array([[-3.06, -2.47,  2.64,  0.61, -2.48, -1.37,  3.36],
       [ 3.13, -4.42,  2.68,  3.03,  2.45,  1.88, -3.84],
       [ 4.32, -1.60,  3.70,  0.83,  2.25,  2.86, -3.87],
       [ 0.06,  5.39, -5.51, -1.15,  1.59,  1.09,  1.14],
       [ 1.54,  3.05,  0.54, -1.20,  0.06,  2.28, -1.45],
       [ 4.34, -1.92,  3.41,  1.24,  2.35,  2.58, -3.79]])
1.54

array([[ 0.17, -1.05,  0.38, -3.62, -1.27, -0.32, -1.35, -0.26],
       [ 0.15, -1.26, -0.11, -6.81,  0.41, -0.65, -2.19,  0.05],
       [ 0.64,  0.11, -0.04,  2.96, -1.17,  0.80, -0.58,  0.85],
       [-0.08,  0.05, -1.22, -4.18,  1.40, -1.60,  2.89, -1.41],
       [ 0.15,  0.01, -0.03, -1.48, -0.03,  0.97,  2.05, -0.01],
       [ 0.05, -1.36, -3.64,  1.00,  0.04, -0.72, -0.99,  0.54]])
0.15

array([[ 0.12,  1.57,  5.77,  6.03,  1.89,  0.10, -0.10,  0.00, -0.03],
       [ 0.05,  0.00, -0.15,  0.44,  3.41,  6.89,  3.79,  0.78,  0.08],
       [ 0.04, -0.10,  0.15,  1.21,  5.50,  6.26,  1.94,  0.17, -0.01],
       [ 0.00, -0.05,  0.11,  0.02,  0.45,  3.45,  6.86,  3.87,  0.63],
       [ 0.03,  0.37,  2.85,  6.69,  4.40,  0.80,  0.09, -0.04, -0.07],
       [ 0.08,  0.08, -0.10, -0.04,  0.03,  1.41,  5.47,  6.09,  1.94],
       [ 0.06,  1.47,  5.53,  6.12,  1.76,  0.04,  0.07,  0.02, -0.03],
       [ 0.07,  0.06, -0.07,  0.00, -0.06,  0.18,  1.40,  5.56,  6.07],
       [ 0.45,  2.95,  6.77,  4.34,  0.86,  0.15,  0.06,  0.03, -0.01],
       [ 5.22,  1.17,  0.04, -0.03,  0.16,  0.03, -0.08, -0.17, -0.05],
       [ 1.28,  5.39,  6.17,  2.04,  0.21,  0.11,  0.16, -0.02,  0.03],
       [ 6.67,  4.83,  0.99,  0.05, -0.05, -0.07,  0.06,  0.08,  0.10]])
1.28

array([[-0.75,  0.64, -1.02, -0.42, -0.40,  5.61,  4.98, -0.73,  0.16,
         0.92, -2.25, -0.77,  1.27,  2.48,  2.00,  2.42],
       [ 1.06, -0.36,  0.74,  0.78,  2.36,  2.42,  1.06,  3.09, -2.48,
        -2.62,  5.26,  0.48,  4.01,  1.23,  0.66,  1.93],
       [ 0.25,  0.30,  0.64,  0.54, -0.71, -0.41,  1.65,  0.70, -0.12,
        -2.65, -0.37,  0.37,  0.28,  0.46,  0.28,  2.69],
       [-1.26,  0.77,  0.10,  2.58,  0.04, -1.65, -1.22,  1.68, -2.80,
        -1.65, -0.98,  3.28,  4.85, -0.81,  5.46,  0.59],
       [ 3.43, -0.19, -0.29,  0.03, -0.47,  2.74,  2.74, -4.88, -4.44,
        -2.73,  1.78,  0.62, -2.62,  1.01,  1.32, -0.48],
       [-2.68, -1.88,  0.79,  0.73, -0.30, -2.20, -1.43, -2.66, -1.82,
        -0.46,  1.31,  2.15, -2.84,  0.15,  1.19, -0.52],
       [-1.86, -1.39, -1.48,  1.15, -1.11, -1.15, -0.95, -1.52, -2.41,
        -3.46,  2.17,  3.63, -3.64, -0.33, -0.65, -0.88],
       [ 2.38,  1.22, -0.65,  0.85, -1.15, -3.35, -3.88,  1.93, -1.20,
         0.09,  0.73,  4.25,  4.79, -4.77,  4.40, -4.81],
       [-0.04,  0.81, -1.02, -0.47,  0.17,  2.50,  6.09, -1.84, -0.01,
         0.04, -2.69, -0.79, -0.80, -0.57, -3.00,  0.24],
       [-2.11,  0.84, -1.29,  0.15, -0.70, -4.33, -3.46, -2.01, -0.41,
        -0.82,  0.13,  0.05,  0.73, -1.32,  1.76, -4.01]])
-0.04

array([[ 1.12,  1.76, -4.08,  2.10,  0.63,  4.13,  0.03,  5.07, -2.05,
         2.17,  2.65,  1.56],
       [-0.72,  2.61, -1.45,  2.13, -1.81,  3.35, -0.63,  2.86, -2.43,
         2.50,  0.77,  2.03],
       [-0.37,  1.51, -6.66,  1.23,  5.15, -1.16, -0.36, -1.72,  1.45,
         0.90, -3.93,  1.56],
       [-2.22,  0.46, -5.43, -2.96,  2.22,  1.67, -0.48, -0.44, -0.60,
         0.41,  0.44, -0.23],
       [-1.51,  2.56, -2.03,  3.99, -1.23,  1.72, -0.50,  2.05, -3.36,
         2.61,  0.80,  1.29],
       [-0.11,  1.76, -2.86,  1.83,  4.54, -2.93, -0.42, -1.14,  2.06,
        -2.10, -3.49,  0.55],
       [ 1.46,  3.18, -5.62,  0.91,  4.45, -0.85,  1.42, -1.89,  1.04,
         2.05, -4.18,  1.18],
       [-1.61,  2.51, -1.91,  3.85, -1.49,  1.82, -0.48,  2.01, -3.46,
         2.57,  0.76,  1.44],
       [-1.98,  1.09, -4.45,  2.43,  3.22, -4.08,  1.12, -0.65,  3.23,
        -0.42, -4.13,  1.98]])
-1.61
---
2,2,2,7,5,8,6
0,4,8,2,6,3,2
==> 2, 2

2460,2304,4386,6321,5093,9047,2408 ==> 2460, 2408

93,921,27,433,353,520,63 ==> 93, 63

62,68,58,76,20,17 ==> 62, 17

294,502,163,55,495,83,526
767,580,886,85,571,697,431
==> 294, 431

8,3,7,2,8,6
7,3,7,3,7,6
==> 8, 6

795,456,523,571,392,678
424,601,742,508,270,325
850,487,444,163,690,453
==> 795, 453

176,382,-26,385,419,780,-29
271,23,-771,141,150,689,-588
==> 176, -588

246,211,168,248,16 ==> 246, 16
---
-3.66	-6.00	3.73	-6.40	-2.29	5.61 >> 5.61, -3.66

1.65	-1.09	-4.89	0.35	2.41	1.54	1.38 >> 1.38, 1.65

0.38	-1.61	-3.89	-5.42	-5.05	3.44 >> 3.44, 0.38

-3.73	-6.19	-4.52	-4.80	4.17	-2.84	5.66 >> 5.66, -3.73

5.04	-0.16	-2.28	2.01	-2.56	-1.32	-3.18
2.36	-0.57	-1.91	-0.19	-4.10	-0.31	-3.58
>> -3.18, 2.36

-3.39	1.89	5.08	-4.90	1.77 >> 1.77, -3.39

-3.39	1.39	0.12	0.01	-1.86	-6.34 >> -6.34, -3.39

-0.04	4.02	-0.55	-0.60	-6.14 >> -6.14, -0.04
---
Input:
6404  6027  6336  6343  6488
8776  9141  8060  4372  3058
5313  4941  5539  7136  7591
Output: 6336

Input:
21  61  25  22  18  61  25
78  83  78  78  78  83  78
84  86  84  84  84  86  84
Output: 25

Input:
 37  -32    4   -6
 32  -38   -5  -11
  2   -2   39    2
Output: 4

Input:
2045  6296  6216  1425  6369  7193
4489  4325  5773  4403  5945  7055
7272  5164  5842  2398  5710  8086
Output: 6216

Input:
5955  5191  6041  3936  5805  5225  4146
3945  3331  4069  8542  4001  3549  6546
9747  2979  5453  7640  4183  3678  4003
Output: 6041

Input:
88  67   2  46  70  55
80  68  42  58  51  45
93  63  34  59  68  57
Output: 2

Input:
 31   59   63  109
115  203   28   91
112   88  117  248
Output: 63
---
array([ 1.53,  2.64,  4.57, -1.40, -5.54, -3.53])	4.57

array([[ 0.38, -1.83, -2.53,  1.21, -0.45, -1.77],
       [ 2.08, -2.47, -3.04,  0.23, -1.92, -5.12],
       [ 3.15, -1.83, -1.29, -0.43, -2.51, -5.01]])	-2.53

array([ 1.27,  0.50,  0.53, -0.94, -0.84,  3.30, -5.71])	0.53

array([ 2.43,  5.23, -2.92, -3.39])	-2.92

array([ 0.06, -2.19, -2.86, -6.35])	-2.86

array([[-5.22, -5.97, -4.43,  4.23,  6.31,  4.80,  5.33],
       [ 2.42,  3.59,  1.84, -2.13, -3.65, -2.66, -2.91]])	-4.43
